One turn sends every row of this set to another row. A few are shown first. Where does it send the rows asked after them?
q856: 0.5  -19.1  34.0  -4.8  -16.1  15.7  5.7  4.2  4.2  9.6  -4.4  16.7  -0.4  7.2  4.3  31.9  26.4
q462: 1.4  15.7  -0.4  10.8  1.2  -13.8  20.7  11.8  -10.2  15.1  9.8  -0.7  -7.4  23.7  19.6  -9.6  -5.4
q405: 13.9  -19.5  19.9  3.1  -6.9  -9.9  0.3  -6.7  4.5  -16.6  -5.8  21.2  -12.0  -27.6  -15.3  -4.2  10.0
q754: 13.4  6.7  20.1  9.8  -25.8  -14.6  -13.4  15.6  18.1  -8.2  -11.1  -13.5  4.3  -12.5  5.2  14.8  0.1
q77: 11.7  -18.7  -40.2  -4.3  1.7  -6.1  -3.9  -0.1  4.6  12.3  -0.7  6.5  -6.1  -11.5  -0.5  -4.6  9.6
q464: 5.0  14.0  -7.5  11.8  19.2  -2.4  10.2  0.5  -13.6  12.8  2.6  -0.7  -7.0  22.0  20.0  -8.5  -6.2
q288: 9.6  0.9  23.9  2.9  -36.0  -12.7  -13.4  13.6  12.6  -0.5  -12.6  -16.4  -4.7  -6.2  11.8  5.8  -1.2
q549: 5.1  -13.4  28.1  10.6  -17.7  -25.9  -6.9  11.2  17.4  4.5  -17.8  -12.5  -4.3  -8.4  8.7  17.5  9.7
q115: 3.5  -9.7  -39.6  -8.4  6.8  -0.9  -1.6  -4.6  8.4  7.8  -0.5  7.7  -12.4  -8.2  -5.2  -7.6  3.0
q189: 3.8  -12.7  -17.7  5.2  -13.8  10.5  6.5  16.9  14.5  -4.2  -8.1  12.1  5.3  43.0  -7.9  -6.3  2.0
q951: 5.1  -18.6  39.0  2.6  -15.2  22.4  10.7  -8.9  11.1  -7.7  -8.5  16.7  -4.1  16.6  -7.4  15.3  12.7
q88: -6.2  10.5  -4.0  9.0  3.0  -7.8  28.5  -0.2  -2.9  15.3  11.1  -3.1  -7.9  17.4  24.6  -5.7  -9.2
q100: 2.8  -5.1  27.1  -12.8  -18.9  22.0  1.8  -11.8  14.0  11.2  -4.1  8.8  2.3  7.6  -5.5  36.8  8.9
q392: 6.7  3.7  -6.2  15.5  16.0  -4.5  16.3  -7.8  -10.6  12.3  9.7  -4.1  -8.1  15.0  31.1  7.0  -0.4
q825: 2.9  -18.4  21.4  5.4  -4.4  -11.2  -0.9  -2.7  -11.3  -8.2  5.4  25.9  -8.9  -23.9  -6.4  -4.1  -17.4
q948: 13.8  -10.5  -31.6  -10.7  3.1  -8.3  11.7  -3.6  5.3  23.5  3.6  14.8  -10.6  -2.4  -11.7  -5.1  7.9
q338: 2.8  -3.4  25.3  2.6  -21.7  -13.6  -8.4  3.0  21.1  18.8  -20.2  -15.4  -4.1  -3.9  -3.1  18.2  -13.0
q66: 0.1  -13.8  -11.7  19.4  -7.4  12.8  7.7  20.2  14.2  -2.4  -14.3  6.5  8.2  39.7  -8.1  1.2  -3.6
q63: -9.2  -19.4  23.8  -2.7  -5.5  -15.3  -6.3  3.9  -7.6  -15.5  -9.0  32.0  -12.1  -15.6  -6.3  9.1  3.8
q589: -10.3  -21.0  -15.7  6.5  -6.3  15.7  -1.6  5.3  4.0  -10.4  -5.6  12.1  6.6  42.0  4.9  -3.6  -1.3
q323: 10.0  -3.9  37.1  11.0  -21.5  -0.4  -1.3  15.1  3.7  1.2  -4.5  -24.2  -6.4  -12.0  0.8  11.9  7.8
q599: 13.9  2.1  36.6  9.7  -22.9  -8.6  -7.4  11.0  4.4  -2.1  -6.7  -20.7  -2.0  -8.0  9.3  14.7  3.1
q691: -0.9  -17.2  34.9  -5.9  -18.1  29.1  0.7  2.5  1.5  -3.3  -7.7  6.9  -11.0  3.2  -17.1  23.3  6.1
q170: -7.3  -8.9  23.6  -4.4  -5.5  -11.2  -6.7  -11.9  -10.1  -18.7  10.4  23.5  4.4  -16.9  -10.5  3.9  0.1
q881: -3.5  13.8  -8.7  7.7  6.6  -3.5  12.0  2.5  -2.4  17.2  9.1  -16.1  -7.2  15.7  27.6  -4.2  -1.9
q983: -7.2  -9.1  -18.8  3.4  -5.7  24.9  1.9  10.0  8.7  -10.7  -0.7  8.4  5.2  38.3  4.2  -5.6  5.0
q892: 5.2  -15.8  32.2  -10.6  -22.2  27.4  -4.0  -4.1  5.3  -4.5  -8.2  10.8  -2.0  8.5  -11.5  27.9  8.9
q875: 10.8  -19.4  -29.8  -0.5  9.4  0.2  13.1  -4.2  5.4  23.7  0.1  15.2  -2.8  -5.6  -18.7  2.0  9.6
q805: -2.7  -14.8  -19.2  10.9  -14.1  13.5  12.8  14.0  14.8  -13.5  -1.0  9.5  10.5  34.1  1.6  -10.2  2.2
q224: 0.2  -3.2  15.7  -0.4  -16.3  -4.1  -12.1  19.6  -9.1  -14.4  -3.1  27.1  -3.2  -24.1  -11.6  0.7  -5.3
q295: 5.1  -15.4  -17.4  19.2  0.6  14.7  1.1  10.0  3.9  -21.3  -5.1  11.7  4.6  35.5  12.1  2.1  -0.2
q661: -1.0  12.5  -7.0  7.4  3.2  -1.5  12.6  6.4  -10.0  22.1  4.8  -7.2  -11.3  15.3  33.0  5.8  -4.7
q847: 18.3  -12.5  26.9  20.9  -25.5  -8.4  -3.1  14.9  18.7  6.0  -10.4  -17.6  2.4  -2.7  10.0  7.9  -9.2
q268: 16.0  -8.8  -39.1  -5.0  5.4  -10.2  -2.1  5.6  4.4  13.9  -1.6  16.2  -6.7  -3.5  -6.0  5.4  13.9
q416: -4.2  -18.3  34.5  -5.5  -17.7  16.9  2.6  -6.6  -2.2  13.4  12.5  10.5  17.5  6.8  -7.2  15.0  18.2
q725: -3.4  -15.3  -15.6  9.1  -3.3  3.2  -1.5  10.3  4.9  -7.9  -2.4  12.9  12.5  46.7  -0.3  0.8  8.3
q973: -2.4  -21.1  27.1  -2.0  -7.2  -8.7  -5.9  -6.1  -5.3  -10.0  -1.1  2.7  -13.4  -25.3  -21.6  1.3  -0.7
q989: 8.8  -9.7  -20.3  13.3  3.4  12.8  -3.4  9.3  8.9  -7.1  -11.5  3.0  8.8  39.9  0.7  -10.2  2.3
q260: 12.3  -25.5  24.7  -3.7  -18.4  32.1  7.9  -3.3  7.4  14.2  1.5  19.8  1.6  4.5  -5.7  24.1  6.1
q78: 10.8  -10.2  -38.2  -6.7  -2.0  0.0  15.8  -1.8  14.1  15.2  -1.3  12.3  -11.5  -9.9  -4.3  -1.5  4.0
q62: -0.7  15.2  -6.2  7.6  9.4  -15.6  11.5  4.3  -8.9  21.7  3.4  -0.9  -10.5  24.3  22.6  9.6  -3.9
q629: -5.3  -12.8  21.5  -12.0  -17.1  -11.8  -9.8  -8.5  -13.7  -11.8  7.0  21.6  -6.5  -20.3  -4.5  -6.2  -0.2
q489: 20.4  -7.1  -34.9  -3.4  14.5  6.9  1.7  -5.3  3.1  19.1  -4.0  9.1  -6.5  2.4  -4.4  -2.8  10.0
q752: 19.1  4.4  36.7  14.5  -15.4  -8.6  9.0  4.8  13.8  4.6  -13.5  -11.5  -15.4  -10.3  11.5  11.9  4.8
q28: 2.9  -16.4  23.5  -8.0  -7.0  -12.5  -10.6  -12.2  -8.8  -11.4  1.1  12.4  -8.8  -26.8  -14.8  4.6  -0.3
q85: 0.1  12.2  -0.6  21.0  11.0  -12.6  21.8  14.7  -15.0  16.2  8.2  0.5  -5.6  9.2  14.9  -4.5  -7.6
q907: 19.8  -18.7  -38.3  2.7  9.6  -0.4  0.9  -8.9  12.1  6.9  -8.0  7.9  -11.7  -3.3  1.1  9.4  4.0
q24: 1.0  -15.7  26.2  -19.0  -30.2  23.8  -1.7  -10.1  7.5  11.4  -3.2  10.1  -2.1  10.6  -2.7  22.8  11.3

q948 turns into -> q189
q416 turns into -> q338
Now these:
q288 turns into -> q629
q88 turns into -> q78
q85 turns into -> q875
q661 turns into -> q77
q295 turns into -> q392
q892 turns into -> q599
q725 turns into -> q62
q973 turns into -> q691
q115 turns into -> q983
q951 turns into -> q752
q989 turns into -> q464
q170 turns into -> q100
q63 turns into -> q856
q260 turns into -> q847

One turn sends every row of this set to another row. A few are shown first. Where does it send the rows asked after them?
q570: -22.0  7.1  21.8  -24.7  18.5  12.4  3.7  4.1  -4.3  -8.6  11.3  -12.4  19.9  17.6  -33.7
q17: -14.0  2.0  15.9  -18.1  3.5  -9.2  -6.4  -2.8  9.7  -13.8  -13.1  -10.5  -27.7  9.1  -33.2
q365: -18.3  -6.1  21.1  9.2  9.4  0.9  -14.6  14.9  12.9  -14.3  8.0  -10.5  -9.9  25.1  -10.0
q701: -5.1  25.4  -3.6  7.3  14.8  22.8  14.1  10.9  -5.3  10.6  6.7  -13.3  24.7  -3.3  -18.8
q194: -0.5  -8.6  22.0  -2.6  6.6  16.8  -23.3  -12.2  6.1  7.9  10.1  -4.2  20.0  16.9  -23.3
q70: 16.6  -2.9  -16.0  -9.0  1.8  -8.7  0.4  18.9  20.4  -10.8  -11.2  -15.1  -4.6  17.0  -20.7
q247: 8.9  10.8  -21.6  0.8  9.7  17.7  15.2  -26.8  2.9  5.2  4.8  -13.6  7.4  6.1  -16.7
q506: 7.3  0.1  -12.8  -7.6  24.5  6.7  8.7  13.1  -18.5  -27.0  5.8  11.8  0.5  2.7  -37.4
q566: 9.7  -6.4  11.4  -11.4  23.8  -2.1  29.8  -4.9  25.7  -3.2  1.9  13.7  5.3  3.8  2.7
q536: 24.9  -2.2  12.3  -28.8  5.6  9.3  12.2  4.2  6.9  -11.5  4.6  1.1  -3.7  -27.5  -25.4
q767: -15.9  7.9  -10.0  2.5  -7.0  1.5  1.2  32.7  12.1  -0.1  -12.5  -10.8  -1.7  -5.7  -3.2
q370: 13.8  5.3  6.4  1.8  11.0  19.1  20.7  -3.0  21.6  9.0  -5.2  -8.5  18.8  14.0  -39.2
q144: -11.9  4.6  14.1  -12.8  -10.5  4.2  -14.9  16.3  -9.0  24.5  25.6  -0.2  -6.8  11.9  -30.0
q227: -11.8  -10.2  18.2  -21.1  17.6  3.2  0.2  20.3  -16.9  3.4  12.9  -4.4  -34.2  -3.2  -16.0
q559: 6.5  -3.1  24.7  4.6  -6.2  14.1  23.1  2.6  -16.1  7.2  -9.2  23.0  -11.6  18.8  -26.8
q942: -26.4  -0.9  39.0  -5.4  -5.4  -6.1  13.8  -11.9  4.8  -2.4  6.7  1.1  1.4  2.0  -3.6
q687: 20.3  -7.2  3.8  3.3  19.4  9.2  17.0  -0.9  -18.3  7.2  22.5  18.7  17.0  -4.3  -8.3
q342: -8.3  -7.4  17.3  6.4  35.7  7.1  8.1  -10.5  -23.1  9.5  15.9  0.0  -6.4  -2.0  -3.7
q120: -30.0  -6.1  0.5  11.8  18.1  2.5  3.0  -10.1  -4.7  4.7  -3.4  -8.2  7.7  -15.1  -33.6
q382: 7.3  11.5  11.7  -14.0  17.6  -9.2  -3.8  -15.7  -6.1  -3.9  35.5  -7.1  -2.2  20.7  -8.8
q949: 4.1  -3.0  -5.1  -2.0  22.9  20.0  18.7  -12.5  16.8  -5.8  -7.2  0.3  -28.8  3.1  -3.9
q245: -2.9  15.5  26.3  -1.9  -1.6  -1.8  4.7  -8.1  -24.6  -6.0  6.2  -27.5  -10.9  16.1  -22.6
q756: 4.4  29.7  9.7  -14.1  -7.4  5.6  9.6  15.9  -18.5  19.7  0.9  -0.9  2.3  9.4  3.4
q26: 0.4  -7.8  -0.7  27.9  -7.4  -8.9  19.6  1.2  3.7  -7.9  16.7  19.1  -6.5  5.7  -9.7
q237: -0.4  -28.8  -5.4  -11.4  0.0  3.3  3.3  28.8  -0.8  -10.7  10.9  19.7  8.9  10.9  -7.1
q922: -0.2  4.5  -16.3  -11.3  10.6  -14.8  23.0  11.3  -6.0  8.0  -0.1  13.1  12.2  31.2  -17.3
q371: 7.1  6.2  -1.7  -36.7  -16.2  10.4  11.7  -5.1  7.5  16.9  3.9  6.4  -12.3  16.2  -2.8
q576: -15.4  -14.5  10.6  -29.2  15.7  -12.0  18.8  -11.6  -0.7  -3.9  -1.2  -20.2  2.3  17.8  -3.4
q396: 1.0  15.4  10.1  -11.4  12.4  25.8  -4.9  29.6  -2.5  -3.7  6.2  3.7  -3.3  -25.1  -12.7
q157: 16.0  0.0  3.4  -27.4  14.2  40.2  -1.4  1.9  8.5  3.0  12.0  7.5  -12.8  0.4  -17.8
q706: 16.6  -3.1  2.6  10.1  -11.2  14.8  -6.3  25.5  0.7  11.7  16.2  11.5  -1.7  4.7  -38.4
q761: -32.1  3.6  -10.9  -8.1  1.2  -22.4  -1.6  2.4  -1.7  13.1  5.4  -2.0  6.8  16.7  -17.6
q740: -12.1  19.0  9.8  3.2  20.9  3.5  29.6  11.1  3.4  2.0  -6.2  4.3  -11.9  -4.1  11.0
q562: 38.2  9.3  11.4  -6.8  -15.0  -4.9  3.9  -2.2  -1.0  9.9  8.0  -1.5  -6.1  9.8  -7.1
q625: -8.4  -15.2  24.9  -1.4  -1.3  11.9  1.3  -6.6  15.2  -5.5  20.5  -20.6  -9.6  -17.1  -30.7
q361: -0.8  -2.0  -2.4  -14.0  -14.2  5.5  35.5  6.3  -19.6  0.0  9.0  -3.4  11.1  1.4  -43.0
q366: -2.0  -5.0  -24.5  -12.7  -18.8  9.8  -3.4  -2.8  23.3  0.8  0.8  -7.2  -0.4  -6.6  -16.2
q488: -10.9  -14.9  1.3  7.1  3.1  6.4  23.8  9.6  11.3  -1.0  -14.9  12.3  1.3  -17.8  -38.1
q434: -9.0  -5.4  13.0  -11.4  8.2  -3.7  -15.7  2.3  -9.8  -26.2  21.5  -14.7  8.1  -14.2  -9.7
q238: 9.6  -7.2  0.2  -16.4  3.8  -11.1  27.7  20.4  -15.4  -6.0  -5.1  4.7  -30.9  -3.1  -17.1

q701 turns into -> q767
q382 turns into -> q625
q247 turns into -> q366
Now these:
q365 turns into -> q245
q237 turns into -> q559
q536 turns into -> q566
q144 turns into -> q227
q922 turns into -> q706

